Every row has a hidden score. How much higher is the second row's score than the first row's in each pair? 15 means about the same, 30 much higher and 0 much lower. The score is a weighted sum of the row's numbers plus the product of two more (or one squared), each taken from its middle value.
[-0.02 -0.51  0.44 -0.78  0.63 -0.44  0.79  0.91 -1.02 -1.2 ]
[-0.07  0.53 -1.55  1.73 -1.41  1.09 -1.12  0.82  1.03 -1.31] ~ 14
[-1.35 -0.01 -0.59  1.05  0.86 -0.35 -0.07  0.09  0.54  0.23]
[ 0.29 -0.56  0.54  0.62 -0.52  0.28  0.15 -1.84  1.1   0.23] ~ 20
[ 0.49 -0.06 -1.04  1.32 -1.66  0.1  -1.15 -1.52  1.25  0.31]
[-1.76 -1.03  0.43  0.04  1.15  0.02  0.75 -0.51  1.65  1.02] ~ 13
[-1.26 -0.08 -0.44  1.15  1.06  0.1  -0.44  0.6   0.65  0.1 ]
[-1.64 -1.03 -0.23 -0.49  0.3   0.31 -0.12 -0.87  1.52  1.09] ~ 15
[ 0.41  0.62 -1.3   1.73 -1.27  0.91 -1.32  1.07  0.49 -0.21]
[-1.31 -0.57 -1.08 -0.89  0.92 -0.48 -0.96  0.22  1.45  0.77] ~ 15
[ 1.06  0.23  0.8  -1.53 -1.23 -0.67  0.58  0.18  0.43  1.34]
[ 1.06  0.96 -0.46 -0.04  0.82 -1.12 -0.17 -0.38 -0.82 -0.44] ~ 12
[-0.76  1.03 -1.02  1.06  1.26  0.34 -1.15  0.57 -0.44  0.05]
[-1.15  0.28  1.26 -1.31  1.36  0.17  1.84  0.45 -0.23  1.14] ~ 12
[ 0.65 -0.97  1.16 -0.81 -0.91  0.37  0.39  0.74 -1.06 -0.26]
[ 1.29  1.7  -1.31  0.5   1.1  -1.34 -1.28  1.23 -0.75 -1.53] ~ 11
[ 0.86  0.5   0.87  1.01 -0.84  1.16  0.84  0.69 -0.78  0.68]
[ 0.43  0.58 -1.42  1.21 -1.63  0.36 -1.17 -1.65  0.63  1.11] ~ 5
[ 0.06 -0.41  0.95  0.66 -0.54  0.65  0.58 -1.37  0.39  0.01]
[-0.75  0.06  0.47 -1.16  0.52 -0.8   0.58  0.63 -0.58  0.06] ~ 13
[-0.08 -0.36 -0.99  0.76 -1.25 -0.22 -0.81  0.83 -0.03 -1.24]
[-1.5  -1.03 -0.76 -0.93 -0.61 -1.73 -0.43 -1.08  1.28  0.86] ~ 24
[ 0.58  0.72  1.14  1.15 -0.68  1.11 -0.62  1.09  0.27 -0.24]
[-1.75 -0.54 -0.96  0.12  1.04 -0.04 -1.14 -0.49  1.61  0.97] ~ 11
[ 0.48 -0.35  1.03 -0.5  -0.07  0.53  0.48 -1.57  0.82  0.57]
[-0.05  0.39 -1.19  2.14 -1.26  1.17 -1.27  0.19  0.53  0.24] ~ 13
[ 0.92 -1.49  0.49  1.11 -0.18  0.83  1.09  0.44 -1.11 -0.08]
[ 1.19 -0.94  1.49 -1.53 -1.43  0.69  0.65 -0.05 -0.77 -0.08] ~ 4
[ 1.14  0.46  0.45 -0.16  0.22 -0.52  0.16 -0.7  -1.34 -0.03]
[ 0.8   1.75  0.44 -0.37  1.5  -1.45  0.66  1.86 -0.98 -0.97] ~ 13
[ 0.29  0.91  0.06 -0.2   0.66 -0.8  -0.84  1.44 -1.24 -1.45]
[ 0.17 -0.08 -0.76  1.34 -1.56  0.99 -0.92 -1.29  0.82 -0.5 ] ~ 16
[ 0.92  0.89 -0.97  1.46 -1.55  0.77 -0.55 -1.55  1.    0.13]
[-1.23  1.04 -0.69  1.14  1.42  1.3  -0.88  1.21  0.18 -1.09] ~ 15
[ 0.79  1.   -0.38 -0.33 -0.06 -1.32 -0.26 -0.26 -1.14 -0.1 ]
[ 1.26  0.53  0.4  -1.75  0.38 -0.63  0.14  0.05 -1.46  0.23] ~ 18
[-1.74 -1.11  0.44 -0.95  0.92  0.12  0.45 -1.01  1.98  0.65]
[-1.67  0.86 -0.8   0.55  1.96  0.34 -0.9   1.34  0.35 -1.09] ~ 8
[-1.6  -1.03 -0.79 -0.27  0.68 -0.37 -0.79 -1.07  1.51  1.1 ]
[ 0.65  1.06  0.62 -0.29  0.71 -0.11 -0.09  1.31 -1.51 -1.44] ~ 17
[-1.51 -0.29 -0.49 -1.42  0.   -0.09 -0.08 -0.41  1.55  0.75]
[ 0.78 -1.04  1.13  0.47 -1.04  0.5   0.88 -1.08 -0.7   1.01] ~ 15
[ 1.37  1.05  0.09 -0.31  0.63  0.16 -0.01 -1.02 -1.23 -0.86]
[-1.3  -0.33 -1.11  1.1   1.89  0.34 -1.27  0.95 -0.04 -0.78] ~ 19
[ 0.12 -0.94 -1.05  1.63 -1.57  1.39 -1.02  0.    0.85  0.38]
[-0.77  0.85 -0.62 -0.5   0.97  0.15 -0.34  0.91 -0.52 -0.39] ~ 12
[-1.48  0.95 -0.21  1.43  1.44  0.73 -0.44  0.87  0.39  1.14]
[ 1.01 -0.56  1.22  0.85 -0.9   1.27  0.57  0.55 -0.28  0.36] ~ 15
[-1.5  -1.22 -0.61 -0.59  0.38  0.15 -0.34 -0.51  0.85  0.84]
[ 0.08 -0.01  1.58 -0.04 -1.42  0.5   1.88  0.85 -0.12 -0.3 ] ~ 19
[-0.67 -0.28 -0.86 -0.65  0.4  -0.55 -1.48  0.87 -0.68  1.15]
[-1.32  0.93  0.43 -0.67  1.28  0.32 -0.01  1.24 -0.21 -0.17] ~ 10
[-1.15  1.15 -1.25  0.85  0.99  1.05 -1.35  1.09 -0.53 -0.94]
[ 0.55  0.67 -1.18  0.82 -1.57  0.02 -1.1   1.13 -0.44 -1.28] ~ 15
[-1.07 -0.02 -1.27 -0.69  1.   -0.27 -0.63  0.01  0.89  1.4 ]
[ 1.03  1.1  -0.32  0.02  0.2  -1.44 -0.48  0.88 -1.45 -0.73] ~ 17
[-0.49  1.02  0.47 -0.8   0.68 -2.24  0.77 -0.29 -0.94  0.66]
[-1.12  0.77 -1.01 -0.17  1.65 -0.71 -0.8   1.45 -0.05 -0.76] ~ 14
[ 0.39 -1.19  1.04  1.06 -0.63  0.76  1.33 -0.85 -0.35  0.18]
[-1.35  1.22 -0.31  0.85  1.63  0.35 -0.06  0.54 -0.85  0.36] ~ 17
[-0.06  0.83 -1.07  1.34 -1.09  0.17 -1.01  0.7   0.46  0.81]
[ 0.67  1.09 -0.59 -0.49  0.32 -0.24 -0.43  1.18 -0.86 -0.61] ~ 16
[-1.47  0.22 -0.68 -0.32  0.7  -0.74 -0.27  0.91  0.62 -0.21]
[ 0.49  1.61  0.34 -0.18  0.89  0.49 -0.22  1.37 -1.19 -0.04] ~ 21
[-0.21  0.19 -0.39 -0.12  0.48 -1.3  -0.41  0.31 -0.16 -0.1 ]
[-1.27 -0.68  0.4  -0.5   0.6   0.61  0.39 -1.03  1.3   0.22] ~ 17
[ 0.7  -0.97  1.23  0.57 -1.42  0.25  1.03 -1.35  0.9  -0.08]
[ 0.27 -0.36 -1.33  2.14 -1.45  1.53 -0.96  0.32  0.61 -0.44] ~ 8
[ 1.38 -1.01  1.25 -1.71 -0.07  1.09  0.52  0.26 -0.51  0.32]
[-1.59  0.85 -0.71  1.32  0.96  0.84 -0.49  1.55  0.73 -1.53] ~ 8
[-1.12 -0.38 -0.37 -1.2   0.96  0.02  0.06  1.61  0.06 -1.11]
[ 0.38  0.53  0.63 -0.45  0.16 -1.36  1.2  -0.5  -0.62  1.11] ~ 14
[ 0.66  0.64  0.33 -0.34 -0.01 -0.75  0.61  0.24 -1.12 -0.7 ]
[ 0.57 -0.18  1.71 -1.07 -0.17  0.07  1.39 -0.73 -0.01  1.13] ~ 16
[-0.07  0.54  0.97 -0.53  0.45 -0.83  1.42 -0.26  0.21  1.  ]
[ 1.53  1.   -0.96 -0.2   1.08 -1.24 -0.35 -2.23 -1.55 -0.14] ~ 15
[-1.89 -0.69 -1.13 -1.14  1.19  0.84 -0.67  0.03  2.71  1.24]
[-1.1   0.43  0.16 -0.53  0.57 -0.93  0.52  0.07  0.01  0.22] ~ 16
[-0.56 -1.15  0.35 -1.35  0.21 -0.27  0.9  -1.07  1.22  0.85]
[-1.17  1.03 -0.98  1.13  0.69  0.51 -0.79  1.04 -0.75 -0.11] ~ 14
[-1.21  0.28 -0.77  0.46  1.77  0.41 -0.84  1.84 -0.51 -1.82]
[-1.82 -0.7  -0.38 -1.02  0.57 -0.5   0.55 -0.42  2.2   1.18] ~ 18
[-1.29 -1.09 -1.19  1.    1.09  0.72 -1.4   1.39 -0.01 -1.27]
[ 0.99  0.26 -1.32 -0.09  1.07  0.15 -1.05 -0.32 -0.83 -0.3 ] ~ 17
[-0.16 -0.96 -1.16  1.47 -1.16  0.49 -0.84 -1.56  0.31  0.53]
[ 0.75 -0.42 -1.39  1.78 -1.66  1.27 -0.59 -1.54  0.3   0.16] ~ 15
[ 0.35  0.6   0.41 -0.9   0.82 -0.69  0.57  0.45 -1.28 -0.84]
[ 0.29 -1.44  1.1   0.62 -1.59  0.28  0.81 -1.59  0.19  0.72] ~ 18
[-1.52 -1.77 -0.25 -0.42  0.75  0.21 -0.67 -0.32  1.31  1.28]
[ 0.48 -0.42  1.73 -0.1  -1.16  0.05  1.75  0.16  0.66 -0.25] ~ 22
[-0.63 -1.2  -1.3  -0.81 -0.24 -1.23 -1.22 -0.98  1.    0.45]
[-0.58 -0.5  -0.89  2.02 -1.03  1.08 -1.24 -0.62  0.55  0.9 ] ~ 13
[-1.43  1.44 -1.37  0.33  0.88  0.37 -1.06  1.43  1.14 -0.13]
[-1.7  -0.29 -1.51 -0.93  0.92 -0.01 -1.15 -0.14  1.96  1.04] ~ 17
[-1.31  0.2  -0.95  0.87  1.33  0.29 -1.08  0.72  0.53 -1.  ]
[-1.2  -1.05 -0.26 -0.42 -0.07 -0.39 -0.23 -0.15  1.77  0.43] ~ 22
[ 0.26 -0.17  1.6   0.33 -1.12  1.4   1.1  -0.5   0.85 -1.01]
[ 0.55 -0.21  0.68  0.54 -0.87  0.5  -0.23 -0.02 -0.57  0.6 ] ~ 9
[-0.13 -0.05  0.79  0.93 -1.67  0.7  -0.06  0.23 -0.72  0.44]
[ 0.37  0.27 -0.25 -0.27 -0.09 -1.12 -0.37  0.74 -0.87 -1.19] ~ 15
[ 0.25  0.79  0.04  0.32  0.8  -1.42  0.09  0.89 -0.23 -0.29]
[-1.62  0.93 -1.4   0.87  1.21  0.81 -0.73  1.12  0.95 -0.46] ~ 12
[ 0.64 -1.25  1.8  -0.85  0.05  0.86  1.54 -1.    0.46 -0.4 ]
[ 0.88  1.27 -0.2  -0.39  1.08 -1.11  0.11  0.82 -1.65 -0.48] ~ 13
[ 0.13  1.35 -0.92 -0.4   1.02 -0.8  -0.88  1.25 -1.26 -0.53]
[-0.84  0.07  1.28 -0.22  0.87 -0.57  1.16 -0.18 -0.51  0.13] ~ 15
[ 0.05 -1.2   2.34  0.31 -0.43  0.9   1.96 -1.51  0.48  1.3 ]
[ 0.39  1.89 -0.3  -0.32  0.64 -0.08 -0.32  1.28 -1.19 -1.04] ~ 11
[ 1.25  1.7  -0.24  0.18  1.65 -0.34  0.   -1.31 -0.62 -0.76]
[ 0.89  1.03 -0.31 -0.99  0.62 -1.16 -0.23  1.5  -1.29 -1.06] ~ 16
